A: 4 groups of rows, each row roughly a mix of its group's hidden directions:
A (156 x 11):
[[ 25  -8  13 -54   7   4 -30 -42 -11 -15  11]
 [ -8  26   9   5  13  -4 -42  20 -24 -10 -56]
 [-32 -39 -32 -18  32  32 -24  19  11  -4   0]
 [ -1 -23  15 -26  -7 -11 -53   4   8 -25 -44]
 [ 41  28 -21   4  12 -25  16  13 -44  30  -1]
 [  9 -31 -14   8  -8 -20  11  54  -2  -8  46]
 [ -6 -35 -10 -18 -15 -18 -31  13   6 -60  -5]
 [-10  -2  19 -48  14  35 -28 -37   1 -22 -15]
 [ -5   0  52  22  14   7   0  27  27  39 -25]
 [-49 -16  17  -3 -21  17  -9  54  11  13  10]
 [-13   9 -14  33 -51 -21 -14  23  29 -24  15]
 [ 21 -23  44 -23 -19  27  15 -32 -17 -21  22]
 [-29  21  -6 -55 -21 -21 -12 -30  21   8 -18]
 [  2  35 -21  56  -1  -4 -16 -38   1 -14 -20]
 [-17 -55  31 -36  18  -2  17  -9 -12  11 -21]
 [ -6  37   1  18 -17 -69 -11 -12  -2  -4  -1]
 [ 29 -10  19 -25  14  43  20 -17  -9  10  47]
 [ 38   6  53   8  -3 -17  16  14   6  41  14]
 [ -2  -2 -46 -29  20   0  56 -12   1  16 -11]
 [-10 -20  16  41 -61  -9  27   7  -3  -9  -2]
 [-32  -6  18  14 -53  20   5  15  21 -23  32]
 [  9  33 -44 -17   0   4 -20   8  47  31   5]
 [-29 -40  14  38 -37 -20  26  -7  -4   5 -21]
 [-31 -33  -5  -5  -1   5 -42  43  34  -5  -2]
 [-17  38 -39  24  36   3 -32 -25  10  10   1]
 [  0 -54   5 -25   7  33  33 -24  19   8  17]
 [ 15  30  17  10  20  34  29 -25 -48  -8 -13]
 [ -6 -46  26   1 -19 -36  23   6  29  24 -23]
 [-21  25 -16  22 -12 -14  21  22  -8  62   6]
 [-35  -2 -41 -43  -7   4 -44  -2  -3  12  13]
 [ -1   3 -14  19  -7  -9  45 -32 -55 -16   4]
 [-53  14   3 -36  11  -4 -31  27   7  28  -4]
 [ -3 -32  55  -5   9  22  34 -15  -6  31  -2]
 [  0  16 -27 -16  -5 -45   0 -12  19  32 -47]
 [ -9  13  20 -36  31  -5 -20 -16  56  15  10]
 [ 33 -33 -15 -22 -20  26  -1 -12  -2 -41 -36]
 [ 15 -41  39 -26  21  30   2 -29  21 -16  -9]
 [ 26  -1   4 -15  30  21 -42  -8 -50   4 -19]
 [ 38  16 -25  -5  28  -7 -40  -4  28 -29 -25]
 [-35  -5  23 -18  -5  -3 -58 -21  19  15 -22]
 [ 38   3  22 -43   2 -34 -10  28   2  11 -33]
 [-34   8  58 -27 -21 -29  -9  -4  17  -5   3]
 [  0 -40 -44  -9  16  18 -27  35   4 -25 -15]
 [-18  43 -18  36  40  22  15  20  18  13   4]
 [-10  40 -33  -5 -12 -22   1  -9 -34  46  13]
 [-15  12 -19 -28  17  21 -54  15  -6  37 -16]
 [-13 -21  38  11  -4  19 -47  20  11 -42  10]
 [ 42 -17  26 -36  -6   4   2  -8 -54  -7  -3]
 [-30   6  25  16 -17 -40 -29 -20  42  14  13]
 [  0  11 -33  -5 -10 -33   0   4  55  30 -26]
 [ 22  32 -58   0  -2 -13   6  -5  26  32  14]
 [  6  15 -67 -12  -7 -22  -7 -26 -23  -3  17]
 [-46 -22  39  20 -34  -1  26 -25  -5   5   1]
 [-32   1  59  -3  23 -24 -25  19 -19   4   6]
 [-18 -23  22  23  -3 -42   7 -39  11   4 -41]
 [ 38 -32  29  48   7 -11  16  23   1 -19  -6]
 [-21  22  22  -7   7  25 -52  14 -16  -7 -41]
 [  7  -8  -7 -38 -12 -31 -30  51  -7  19 -19]
 [-21 -11  50 -34  -3 -31  -3  -5 -16 -39  -2]
 [  3  44   9 -33  46  -1 -20 -29  15  13  14]
 [ 16   5  18  -6  49  33 -37 -13  35   9   9]
 [  6   7 -23  54  21 -26   2  -1 -31 -27 -24]
 [ 25 -25  -3 -40  27  50   9  26  -6  13   7]
 [-42   3 -34   3  -7  38 -28   8 -35  18  12]
 [-25 -11  17  20   6 -28 -30  35  -3  50 -12]
 [-24  49   5   6   6 -21 -30 -30  37  -7  16]
 [ -8 -17 -57 -14  15   6 -10 -43  -6 -30  -8]
 [ 10 -14 -38  35  18 -18 -24  -3  35   3 -40]
 [ -3   6  18  -7  -1  34  44  20  21   6  52]
 [  3 -44  32 -25 -26  23  33  29   7  12  12]
 [ 20 -27 -35  -4  25 -42   8  -4 -15 -42 -14]
 [-27  13  -2 -34 -30   5 -38  42   3  -4  29]
 [  6   3 -30 -45  34  -5 -33  37  13  -3  16]
 [-34  35 -46   4 -23  12  26   0 -29 -17   9]
 [-31  30  -9  49 -33  13   5  -6  17  14  30]
 [ 15  -1  22 -41   8  24   7 -25  45  27  23]
 [ 11 -35   2  23 -20  63   2  23  12 -10   7]
 [-20 -15  -2 -49  -2  19 -13  42   8 -15  38]
 [-12  14  26  16 -10  -8  15 -48  47 -18 -24]
 [ 25  21  27 -22   8 -29 -54  -5  -7  29  -2]
 [ 16  29 -44  37  -5 -14 -30   0 -11 -34 -15]
 [ 34 -17   4  14 -24 -28  19 -10   2 -58   9]
 [ 23  -6 -38 -21  56  -3 -23  10   9  19 -19]
 [ -8 -23   1 -37  10  -5 -59 -19 -13 -30  -4]
 [-16  22  21  12  26 -38  36 -16 -24  11  36]
 [-28  20  22   0   7  -3   7 -61 -11  27  26]
 [ 22 -19  45 -33  -5  19 -13 -44  20  -9   4]
 [  1 -15 -15  45  -2 -41  11   3  50   9  13]
 [ -7   1   7  58  21   1 -21   3  18  47  13]
 [-45  19  -2  12 -34  22  20  33 -36 -10   3]
 [-27  -6  59   8  10   3  -9  15 -12  41 -23]
 [  9 -31 -16  12   4   3  35  53  -2 -34  18]
 [ 29  19  34  14   5  12  52 -22 -30  10  11]
 [-12  -1  20 -15  12 -11 -71  17  12  -2 -22]
 [  4 -18 -18  20  -4 -11  12 -74  14  -5   1]
 [ -7 -26  17  12  30  17 -14   8  51  25 -35]
 [-22   5  20  22 -15  40   3 -11 -50 -35   1]
 [  7 -23  18  30 -36   2 -21  14  16 -47  29]
 [ 12   0  39  23 -45  38  34  -8   6  -5  10]
 [ 45   5   6   5  10 -25  -2   4  32  55   9]
 [ -4  -9 -58  28   6 -36   5  31 -12  13  10]
 [ 19  38  -3  -3 -33 -30  41  11  36  12   2]
 [-48 -15  13  -3 -12  -1 -20  42  -2  44   5]
 [ -7  12  11  48 -13 -19   1 -51  -4 -15 -32]
 [ 32  32 -25   8   2 -34  13 -23 -20  44  11]
 [-21 -30  19 -29  -5  14  34  20 -42  24  20]
 [-38  34 -11  17  12  46 -17 -11 -30   7 -19]
 [-21  21  21  22 -11  44  28 -25 -35 -24   2]
 [-20 -22  22   5 -53   6  23   4 -19 -37  24]
 [ 45   2 -13 -13  41   2   6 -47  -5  28  -3]
 [-35  35   3  14  23  56 -20 -10   4  10  -6]
 [-11  38 -43 -18  -2 -11 -49   9  15  20  -3]
 [ 16  32 -21  39 -36 -42   1  15 -21  -8   3]
 [ -4 -17 -59  -6 -13 -28   3 -13 -33  -4  30]
 [ -6   3   5  -7  -2 -39  21 -69  12   1  -2]
 [ 25  -5   8   3 -20   1  53  14  12  35  40]
 [  2  12  49  30 -22   7 -28 -28 -15 -14  31]
 [ 12 -27 -21  13 -10 -50 -14  46 -19 -17  -2]
 [  7 -30  -2 -54  41  -7 -10  22  21  20  -4]
 [-24  23  29 -40   4  20 -43 -16 -21 -12 -17]
 [-25  14   7  59  19   1 -18   3  19 -38 -15]
 [-18  11 -23 -65  -4  -3  -7   2  10   8 -40]
 [-16 -30   5   8 -32 -19  10   6 -52 -36 -15]
 [-32 -10   5  22 -51 -34  16  -1   7 -33 -16]
 [  8   0 -17  13  38  -7  -1 -13  40  55 -17]
 [-12  16  -6 -16 -26 -33 -37  30 -28  25  29]
 [-11  10  21  44  22 -24  17 -33  -3  29  34]
 [ 16 -17 -30   7  28 -11  17 -58 -14  21 -16]
 [-14  -9 -13 -42 -43  -4  -8 -33 -27  23 -23]
 [-28 -15 -32 -27 -30  40  10 -16  10 -23  29]
 [ -3  56 -30  31  18  -1 -30 -28   6  -4   3]
 [  8  -1 -23 -26  27  48  -4  32  15  26  28]
 [-21 -31  64  18  11  12   2  21   1   6 -22]
 [-18 -23 -14  10 -40   9  22 -29 -47 -16  19]
 [-15 -30  16 -18  53  -7  32  12 -31   6 -18]
 [ 12 -57  38   9  14  15  38 -10  10   3   0]
 [ 24  31 -28  24 -16  17 -27  52   5   7   8]
 [ 24 -28 -27  37  30 -24  -5  33 -12 -28   2]
 [-31 -23  37  30   5  -1  35   8  20  15  37]
 [  4  17  -6 -14  -7   3  38  60 -30  15  18]
 [  5 -38 -14   7  -9  -9  17 -29  39   0  50]
 [ -1 -15 -13  18   3 -42 -29 -34  41  -8 -29]
 [-25  28  -6  26  -2  -7 -38 -22  23  44  22]
 [-17 -26  53 -21  10  19 -34  12 -22  -9 -24]
 [-22 -32  -5 -12  -2  33  13  62  14  -8   5]
 [ 48  16 -10  11  -4  48 -14  15 -17  17 -31]
 [  9  19   2 -33 -21 -28 -31  13 -19  37  36]
 [-19 -50  -6 -36   4  12  32 -18  -6 -35  -3]
 [-25   1  13  -1  -4  15 -40  45  35 -31 -14]
 [-39  -6   2 -21  42  42   1 -21 -14  25  14]
 [ 39  29   1   9 -38  43  -8   4  17  23 -20]
 [  3  48 -18   0  -6 -35 -37  10  27 -22  20]
 [ 13  20 -26  31 -14  32  -1  -9  32  50   0]
 [-24  24 -43 -30   0  16  21  19  20  40   1]
 [-21 -23  23 -41  -8 -37  28  -9   5 -38  -6]
 [-26  17 -25  -9  45   7 -35 -27 -29 -21  -7]]
the two rows of each list that fit no group, in list order (the others fit one group, some only roughly):
- J_551: [-30 -10  -6  -2  29 -12 -58   6 -32 -18  14]
- J_113: [-44  -8 -43 -27   7  18  -6  -8 -11 -21  37]
- J_296: [ 17 -32 -15  22 -21  -7   0  30  57  13 -14]
- J_360: [-14 -31  40 -41 -35  -9  12 -13 -18  13  21]
- J_496: [-18 -36   2 -11 -43   1   5  34  -7 -11  45]
- J_41: [ 24  16  66  10   2 -20   0   9 -32   3 -13]
- J_61: [-14  34 -18 -18   2   0 -19  -7 -23  30 -57]
- J_226: [-28  -3   4  14 -14 -31  -9  59  -5  16 -31]
- J_746: [ 36  -1  -6  -4 -28 -23   6  27 -48 -34 -10]
- J_279: [-32 -19 -28   9 -25 -37 -36  -8  -1  -3 -37]
 => J_360, J_226
- J_465: [  5 -18 -49  27 -17  25 -22  11  11 -38  22]
- J_222: [ 28 -22 -15  54 -24 -14   9 -15  20 -28  20]
- J_115: [ -8  11   1 -55  44 -27 -11  10  -6  26  14]
- J_682: [-53   6  35  17  -2  26  -8  31   6  16 -27]
- J_150: [ 29   1   5 -45 -19 -22  23 -28 -26  21 -28]
- J_790: [-23   3   7  12 -56  37  26  23 -17 -18   5]
- J_878: [-16 -14  21  26 -24  -6  21 -45  32 -31  20]
- J_166: [-11  -3  10 -11   8  29  -6  46 -42  39  17]
- J_302: [-31   9   3  -1   4  41 -11  10  25 -52 -29]
- J_207: [ 12  -8  34  33 -13 -46  -5  36 -25  13  11]
- J_799: [-12   4  -9  11  26  43 -12 -57  26   7   9]
- J_645: [ 12   3  58  -8 -44  -5  34  -3   4  -4  16]
 => J_790, J_166
- J_140: [-15  10  40  21   1 -37  32 -32 -30 -19  -1]
- J_217: [-28  32   1  -8 -24  13  11  45  12  43  15]
- J_357: [-23 -38 -17   2   4   7  35 -43 -38  -8  -3]
- J_413: [  4  29  60  -2 -28  34   1  16 -18   3  11]
- J_462: [ 18   2  69  10   8 -16 -25  20 -16  -6 -14]
- J_117: [  9  38   7  -6  13 -10  51 -21 -31  26  22]
- J_388: [  2   3  11  -7  25  72   7 -27 -14   8  -4]
- J_484: [ 22   5  37  -7  21  33 -25 -46  -8 -15 -24]
- J_788: [ -3  59 -11  -8  21 -35   3 -40   5  -6  -1]
- J_658: [ 11 -21 -20  35 -33  -9  -9  27  52  -9 -12]
- J_90: [  3  28 -17   3  21  32   0   3 -64  14 -12]
- J_574: [ -8 -13 -21 -13 -19  31  21  24 -42   8  45]
 => J_140, J_788
- J_98: [ -8  14 -37  23 -26  40 -23 -32  17  19  21]
- J_56: [ -3  -1   9 -49 -20  -4   4  53  25  22  12]
- J_325: [ 52  15 -23  30 -12 -14 -11  11  39  -6 -22]
- J_220: [  7  -3 -40  50   1  30   0  -6 -33 -26  13]
- J_622: [ 14  55 -17  13 -17  -8  41  -3 -14  31  14]
- J_13: [-47  19  32 -16  -8 -27  12 -24   2  31  27]
- J_412: [ -1  16  -5  17  14   0 -11  -9  70  32  10]
- J_668: [ 14 -24  46  -1   3  38   9  43  -7  10 -23]
- J_516: [ 16   3  -3 -25  16  31   4  47 -37  19  31]
- J_422: [ 22  -6   9  37  48 -11  21 -11 -14  38 -19]
- J_836: [  8  53  -3   6 -28 -17 -15  11  35  38  -4]
- J_300: [  4 -29   4  11  21  41 -31 -27   8 -12  45]
- J_939: [-26   2  30  36   2  29  -3 -14  38 -37  16]
- J_780: [ -2 -31  35  26  -4   7   0  12  29 -17 -53]
 => J_220, J_780
- J_112: [  8  25  29  33  -5  -3 -20 -40   2  15 -46]
- J_587: [ 36  35 -12  -5 -11 -47   5 -25   9  -8 -35]
- J_332: [ -7  -1 -19  14  13  26   8  21  66  23 -15]
- J_759: [ -4  26  11   7  25 -45  14 -50 -25  13   0]
- J_708: [ 47  20 -16 -22   8 -22 -31  -3  35  28  13]
- J_103: [ 15 -46  16  15  -7 -26 -31 -14  31 -36  12]
- J_338: [-21  23  -1  11   0 -49  32  21 -43  10   9]
- J_79: [ 10  -4 -17  21 -26  34 -55  27  22  -1   0]
- J_86: [  3  20  11 -18   6 -11   4 -57  28  17 -41]
- J_5: [ -7 -19  13 -51   8  29  -5  28  36   4  29]
- J_640: [ -3  17 -30  -7  31 -53 -19 -26 -29 -10   1]
 => J_112, J_338
- J_125: [-18  25  -5 -21  47   4  -3  -7  13  49  27]
- J_856: [-22   9  -4 -25  33  -7  10  55 -29  20 -17]
- J_796: [-30   5  31  30  -3  16  -1  31  15 -42 -32]
- J_297: [ 11 -28  23   7 -20  -9   2   2  69   2 -18]
- J_565: [ 46  17 -28  23  10 -15  -8  11  44  23 -15]
- J_471: [ 22  13   2  24  40 -32 -30   2  13 -14 -44]
- J_843: [ 21   9   8 -16 -27 -10 -58  13  -7 -27 -32]
- J_121: [ -7   3  45  20   3  39  33  39 -10   9 -16]
- J_247: [34  2 -4 -8 50 -2  3 13 49 23 15]
- J_238: [-24  28  -5  24 -34 -34  12  16 -13  30  36]
- J_114: [  9 -24   8  -9 -36  36 -32  27  11 -41   5]
- J_691: [  7   6  27  -6 -34 -30  29  38  16 -35  18]
- J_421: [  8 -17  38   5   6  47  -4 -30  18 -25  33]
- J_720: [ 11 -24  18 -36  20   5  16  18  38  46   8]
- J_971: [ 19  19 -32  16 -45 -28  13 -33 -29 -10   5]
 => J_121, J_971
- J_280: [ -4  35  -6  42  11   1  30 -23 -32  -7 -38]
- J_650: [  7 -10 -14  76   2 -13  14  -8  -8  12  13]
- J_337: [-46  -3 -42  -6 -24  23   8  29   5 -28  18]
- J_870: [-57 -40   7 -11 -14  -9  17  25  -8  11  24]
- J_131: [-31   4  50  -5 -18  24 -37  33  10  11   5]
- J_492: [  1   8  32  19 -55 -30  24   7  26  10  13]
- J_925: [ 28  29   0 -23  19 -10  13 -29 -24  25 -47]
- J_502: [ 37 -28  -4  -8 -10 -22   6  17 -60 -14   7]
- J_619: [ 12   6 -11  19  11 -63  37 -16   5  -8  23]
- J_913: [ -2   5  -1 -39  19  -3 -10 -27  62  -5  18]
- J_240: [ 18 -15 -47 -24  12   0  22   3 -34 -43  -1]
- J_968: [ 10   1  35  -9 -44 -40  33  17 -13  14  18]
- J_758: [ -6 -28  42  12 -21 -18 -27  13  27 -43  -2]
- J_236: [-11  10  47  11  16   9   8 -31 -32  19 -41]
 => J_650, J_913
- J_510: [ -5  -7 -30  -7 -26 -12  38 -14  10 -40  42]
- J_861: [ 57   4  -8 -27  38  -1  16 -23  17 -16  15]
- J_572: [  9  12  16 -30  12 -37  47   5 -24 -36  -7]
- J_311: [-44   7  -9   5 -22   1  26  -1 -60  -1  11]
- J_798: [ -9 -18 -47 -19 -18 -21  39 -17  19 -29  16]
- J_686: [ 19  19  28  11   6 -16 -25  -7  61  19  20]
- J_948: [-15   8   2  13 -17  19 -72 -12  16   6  19]
- J_432: [-70  19 -16   5  13   6 -26 -10  -6  -1  23]
- J_120: [ 33  -3   3   6  -7 -41  -8   9  59   9 -21]
- J_464: [  6   0  19 -44 -15 -15 -17 -27  44  22 -28]
- J_163: [ -9  17   4 -27  18  54 -42  12  -3  25  14]
- J_376: [  5   0   7   4 -17 -70  24   1 -28  14 -12]
- J_902: [ 18 -27 -36 -29  -1  11  -5 -31 -19 -40 -28]
- J_539: [ 29  45 -12  38  10  22  -3  -5 -14  37  22]
 => J_861, J_686
- J_899: [ -3  18 -68 -11 -25  17  17  -3  -9  26   7]
- J_109: [ 50 -17  -7  44  23   8   3  -6 -33  -8 -23]
- J_438: [ -1   7  37 -40 -12 -11 -22   0 -42  31 -24]
- J_590: [ 14 -14 -33   3 -13 -36  36 -41 -22  12 -21]
- J_726: [-61   5 -16   9  -9  11 -24  40 -20  -4 -12]
- J_791: [-46 -20   3 -12 -15  29  44 -13 -32 -11  10]
- J_441: [-15   7  -5 -33 -26  16 -60  -1  10   3 -31]
- J_995: [ 18  16  42  33 -18 -49 -12  20  14 -13  -3]
- J_972: [ -2  41 -19  29  19   5  27 -20 -29   3 -43]
- J_647: [  3  -4 -35  50  34  13   1 -31 -23 -11  20]
- J_976: [-27  13  18  -7  -1  38  27  47   1  32  18]
- J_116: [ -5 -13  -5 -33   6 -51   1  17  29  -5 -44]
- J_542: [  1  15  17  30  38  48  -6 -37 -17 -14  -5]
- J_525: [ -7  57   7  -1  -6 -26 -25   0 -42  25  -2]
- J_17: [-35 -21  42   8  18  36 -13  29 -16  23  12]
 => J_899, J_438
- J_901: [-28  -3  12  35  19  48 -30   5   6 -18  31]
- J_162: [-49 -21  32   4   5  41  27   8 -12  13 -18]
- J_146: [  8 -67   9  18  -3 -15  14  28  18  10  22]
- J_210: [-22  -9  -8 -37  20 -43  38   4  12  18 -27]
- J_221: [-48  -9 -20  14 -45 -15   9 -36   6  -1 -18]
- J_363: [-13  18   8   7 -17  19  25 -45 -48 -20 -23]
- J_809: [  8 -14  -3  13 -47  -4 -16  17  19 -59  -2]
- J_678: [ 20  -5 -48  13  11 -23  20   1 -53  14   1]
- J_731: [ 29 -26  57 -12 -34  -2  -5  -1  27 -14   7]
- J_215: [-22  -8  -7  -3   8  25 -67  -8  31  10  14]
- J_408: [ 16  -1  -5  37  45 -26  33 -18 -30  10  15]
- J_429: [-38  37  -9  23  -4 -52  -9 -19  -6  15  12]
- J_817: [ 38 -25 -24 -52  20  11 -13  14  -5  14  24]
 => J_731, J_817
- J_58: [ 42  14   4  40 -51 -15  12   5  -5 -19  -7]
- J_867: [-26  12  46  12  -1 -11  -8  -1 -58   2 -19]
- J_933: [ -1  19  13 -51 -17  18 -41   9  24 -28   9]
- J_126: [ 22 -13  32  28 -30 -25  12  18  15  40  28]
- J_327: [-31   4 -54  36 -23  10   2  11  24 -21   0]
- J_29: [ 20 -45  -2  16  12   6 -40 -35  -7 -30  19]
- J_344: [ -7  27  -1   7  29  61  -7   1 -35  13  12]
- J_953: [-22   3 -44  45  21  10 -20 -33 -23  -2  -4]
- J_601: [-31  22  -4  -8  52  -7 -32 -33  20   8  -7]
- J_532: [-33  38 -31  10   9 -25 -41  -2  25 -10  18]
- J_390: [  7  22 -19 -32  38 -31  26  10 -43  -8  -9]
 => J_126, J_327
